Look-ups in named tables: a row name and a column name give one cell, copied from the table.

tipano =
,gezarir,tekikas,zuso,koguvu
mubarar,-90276,1844,-2145,-93275
kineret,-68981,-53118,68202,3228
nit,-12206,-75621,93743,-69151
fipemo,10636,-92269,45380,-53604

nit, tekikas: -75621
nit, koguvu: -69151
fipemo, zuso: 45380
fipemo, tekikas: -92269
nit, gezarir: -12206
nit, zuso: 93743
mubarar, koguvu: -93275

dotid.tsv
	mure	venebe	vut	tavuvi
ruka	71	87	127	184
zof	164	141	167	53
medo	23	54	145	107
mumavug	4	93	142	69
ganepo	39	94	173	47
gasa	20	119	56	142
git	199	178	133	66
namik	193	144	147	92
lovipi	79	60	191	78
zem	12	79	161	64
mavan	11	70	151	75
gad	144	104	202	60
ladud	65	79	190	54

vut of gasa: 56
tavuvi of namik: 92
venebe of medo: 54
mure of zof: 164
vut of namik: 147
venebe of zem: 79
venebe of namik: 144
Which row has the largest vut? gad

tupipa
         gim  redod  fite  vovigo  sevob  suz  geki  golenif  ropa
rilazu   619    268   251     341    398  390   610      436   429
varo     672    290   502     340    256  357   576      355   387
dibap    475    299   686     404    194  344   398      420   368
varafiv  537    291   639     383    214  347   444      399   367
fibok    269    275   577     482    343  377   276      534   360
bopu     248    285   735     489    241  340   207      534   338
moturi   765    271   405     295    329  385   636      312   384
pugisus  289    273   264     407    491  420   411      527   407
guzofog  299    271   296     389    450  403   405      524   402
talogaf  256    264   217     417    507  443   447      550   443
sus      295    277   547     450    351  362   275      525   352
batize   316    310   678     449    257  345   248      484   330
pinu     473    284   306     373    394  389   508      477   417

suz of varafiv: 347
suz of batize: 345
suz of talogaf: 443
redod of varo: 290
fite of batize: 678
suz of moturi: 385
redod of pinu: 284
golenif of varo: 355
geki of talogaf: 447
golenif of sus: 525
sevob of rilazu: 398
sevob of moturi: 329
vovigo of varafiv: 383
suz of rilazu: 390
Row with the largest geki: moturi

poneb.tsv
	gom	biza	gofuniv	ruli
kugamug	148	163	146	146
pazeka	173	160	112	184
susak	170	180	192	194
mizi	161	152	175	176
zim	160	171	180	177
vipava	149	127	184	158
fabek	158	164	56	164

What is the biza of pazeka in poneb?
160
What is the biza of fabek in poneb?
164
What is the ruli of vipava in poneb?
158
What is the gofuniv of fabek in poneb?
56
What is the ruli of mizi in poneb?
176
What is the gom of kugamug in poneb?
148
What is the biza of vipava in poneb?
127
What is the biza of mizi in poneb?
152
What is the gofuniv of kugamug in poneb?
146
What is the gom of mizi in poneb?
161
What is the ruli of fabek in poneb?
164
What is the gofuniv of mizi in poneb?
175

rusero =
           kog  vulop  tututak    mel  gobevus    ver  venago
nir       9489    781    -4433   5367     3057  -2600    1728
rufu      2631   -379     1614   8661    -4423   8416    9520
neses    -5942   6664    -1914    237     8272   -333    -464
ranu     -1246   2680     8084   3209     2547  -3412   -5043
lufez     4497   1579     9396  -3156    -4654   8318    5774
gem      -3855   2641    -2593  -4858    -6644   4643   -2962
nidegam   1628   7161     4309  -2179    -5155   1503   -5004
gibipos   8830  -4074     -900   1225     2744   -320    4419

ver of gibipos = -320
kog of rufu = 2631
venago of ranu = -5043
mel of nidegam = -2179
gobevus of gem = -6644
vulop of ranu = 2680
ver of rufu = 8416
vulop of gem = 2641
gobevus of rufu = -4423
kog of nidegam = 1628
venago of gem = -2962
venago of nidegam = -5004
vulop of gibipos = -4074
venago of nir = 1728

temara:
	lin	zudoni	leserob	pir	gipimu
buki	125	223	158	136	94
taz	142	75	100	151	130
benev	136	71	95	153	128
nulef	143	169	173	123	167
bag	150	119	158	127	184
rozal	124	197	133	148	82
sof	150	51	103	146	161
maku	127	62	58	178	70
pemaseg	147	118	155	129	183
logete	126	226	157	137	92

What is the leserob of benev in temara?
95
What is the pir of sof in temara?
146
What is the lin of logete in temara?
126
What is the leserob of logete in temara?
157
What is the gipimu of pemaseg in temara?
183
What is the lin of buki in temara?
125
What is the gipimu of bag in temara?
184
What is the lin of maku in temara?
127

Table zuk
fields: dozi, misave, ged, sukitud
tul: [64, -92, -43, -92]
binamar: [42, -48, -71, -92]
madoke: [57, -95, -44, -92]
nemovo: [64, -95, -44, -92]
gufof: [57, -99, -45, -92]
rofu: [52, -50, -72, -92]

gufof, sukitud => -92
tul, misave => -92
gufof, dozi => 57
nemovo, ged => -44
nemovo, sukitud => -92
binamar, sukitud => -92
tul, ged => -43
madoke, misave => -95
rofu, ged => -72
madoke, sukitud => -92

vegafe:
cols = zovesun, git, dobipu, luz, dadofo
vuva: [4.388, 4.997, 8.558, 3.164, 5.245]
nivebo: [5.880, 5.523, 5.064, 2.118, 5.643]
relor: [6.538, 5.586, 4.794, 2.021, 5.512]
zot: [6.748, 5.516, 4.728, 1.949, 5.569]
puden: [7.446, 5.684, 5.961, 7.346, 5.806]
gos: [3.195, 4.398, 3.063, 6.473, 4.402]

What is the luz of relor in vegafe? 2.021
What is the git of nivebo in vegafe? 5.523
What is the luz of vuva in vegafe? 3.164
What is the dadofo of vuva in vegafe? 5.245
What is the luz of zot in vegafe? 1.949
What is the git of relor in vegafe? 5.586
What is the zovesun of gos in vegafe? 3.195
What is the dobipu of nivebo in vegafe? 5.064
What is the dadofo of relor in vegafe? 5.512
What is the dobipu of gos in vegafe? 3.063
What is the luz of gos in vegafe? 6.473
What is the luz of nivebo in vegafe? 2.118
What is the dobipu of puden in vegafe? 5.961
What is the zovesun of puden in vegafe? 7.446
What is the git of puden in vegafe? 5.684
What is the dadofo of puden in vegafe? 5.806
What is the luz of puden in vegafe? 7.346
Which row has the largest dobipu? vuva

Table leliz
	vovek	mizop	kudirad	lir
movu	0.0	0.1	-0.2	0.4
rotef	-0.1	-0.1	-0.1	-0.1
sena	-0.3	0.7	0.1	0.3
lef	0.0	-1.0	-0.5	-0.6
vor	0.2	0.3	0.1	0.5
zapu	0.2	0.2	-0.1	0.4
novugin	-0.2	-0.3	-0.4	-0.4
geref	0.1	0.1	-0.2	0.2
bobekob	0.0	0.2	0.0	0.4

bobekob, kudirad: 0.0
vor, mizop: 0.3
movu, mizop: 0.1
rotef, kudirad: -0.1
movu, kudirad: -0.2
zapu, mizop: 0.2
lef, lir: -0.6

nabatog =
fields: derel, sabaral, mek, dafos, pununis, gur, tapogar, sopip
dusof: [0.057, 0.051, 0.069, 0.057, -0.001, -0.028, 0.064, 0.003]
fanufi: [0.321, 0.164, 0.351, -0.335, -0.171, -0.690, 0.093, 0.987]
nofut: [-0.144, -0.166, 0.240, 0.288, -0.266, -0.226, -0.044, -0.020]
sili: [-0.085, 0.446, 0.005, -0.074, 0.005, 0.134, -0.151, -0.093]
ruk: [-0.091, 0.247, 0.056, -0.054, -0.034, 0.052, -0.139, 0.132]
tol: [-0.304, 0.021, -0.130, 0.480, 0.080, 0.537, -0.118, -0.834]
gab: [-0.115, -0.375, 0.058, 0.343, -0.054, 0.090, 0.053, -0.183]

sabaral of fanufi = 0.164
dafos of fanufi = -0.335
pununis of fanufi = -0.171
tapogar of tol = -0.118
tapogar of nofut = -0.044
gur of tol = 0.537
tapogar of ruk = -0.139
tapogar of gab = 0.053
tapogar of dusof = 0.064
derel of sili = -0.085
derel of fanufi = 0.321
pununis of gab = -0.054
dafos of ruk = -0.054
derel of ruk = -0.091
mek of gab = 0.058
mek of ruk = 0.056
gur of dusof = -0.028
derel of dusof = 0.057
sopip of tol = -0.834
Which row has the largest tapogar? fanufi

keb:
	lefega	soveli	zal
vaku	14009	27511	5166
vum	12937	37813	19335
mif	8350	33271	23407
sof	54492	40741	53900
voli	39168	41844	78348
tufudu	15921	33207	15138
sis	26499	33418	13625
vil	36811	38552	75626
dako	31298	35140	24099
vuf	32241	39992	34610
vot	45331	41749	52287
fadupe	49436	45109	52154
zefi	10100	32730	14333
fodivum	41448	40253	33699

soveli of sof: 40741
soveli of vaku: 27511
lefega of vil: 36811
lefega of sof: 54492
soveli of vuf: 39992
lefega of fadupe: 49436
zal of tufudu: 15138
soveli of vil: 38552
soveli of voli: 41844
soveli of vum: 37813
soveli of fadupe: 45109
lefega of vum: 12937
zal of dako: 24099
lefega of sis: 26499
soveli of zefi: 32730

mogafev:
	tud	zeder	rakine	sikaz	zalu	sogu	zozop	lodo	ketufan	nazet
tulin	5.327	4.109	2.992	1.796	5.529	6.375	4.725	5.412	6.237	4.865
lag	3.523	4.335	5.616	7.179	3.879	1.253	4.000	4.413	3.395	4.901
gapago	5.855	2.802	2.942	2.014	4.942	5.968	5.018	5.212	6.129	5.201
keta	3.622	6.362	4.599	4.485	3.320	4.294	3.435	3.054	3.690	2.747
nifik	4.003	3.628	5.035	6.559	4.540	1.510	4.345	4.955	4.390	5.588
punili	5.513	1.860	3.754	4.201	5.331	3.782	5.056	4.955	5.941	5.887
rad	5.532	3.966	3.388	2.264	4.402	5.103	4.555	5.284	5.665	5.068
lusafib	4.706	5.187	4.629	3.911	4.031	2.853	4.286	6.206	4.601	5.746
likepa	6.107	3.079	3.398	1.977	4.880	5.208	5.061	5.761	6.036	5.781
bategil	4.132	3.176	5.204	6.620	4.755	1.903	4.498	4.547	4.233	5.349
luradi	4.817	4.638	4.219	3.557	4.210	3.979	4.508	5.448	4.782	5.200
remu	3.737	1.252	5.608	9.160	5.463	0.233	4.833	4.192	4.242	6.166

nazet of rad is 5.068
lodo of lag is 4.413
zalu of tulin is 5.529
zeder of nifik is 3.628
ketufan of likepa is 6.036
sikaz of tulin is 1.796
ketufan of luradi is 4.782
sikaz of punili is 4.201
zeder of rad is 3.966

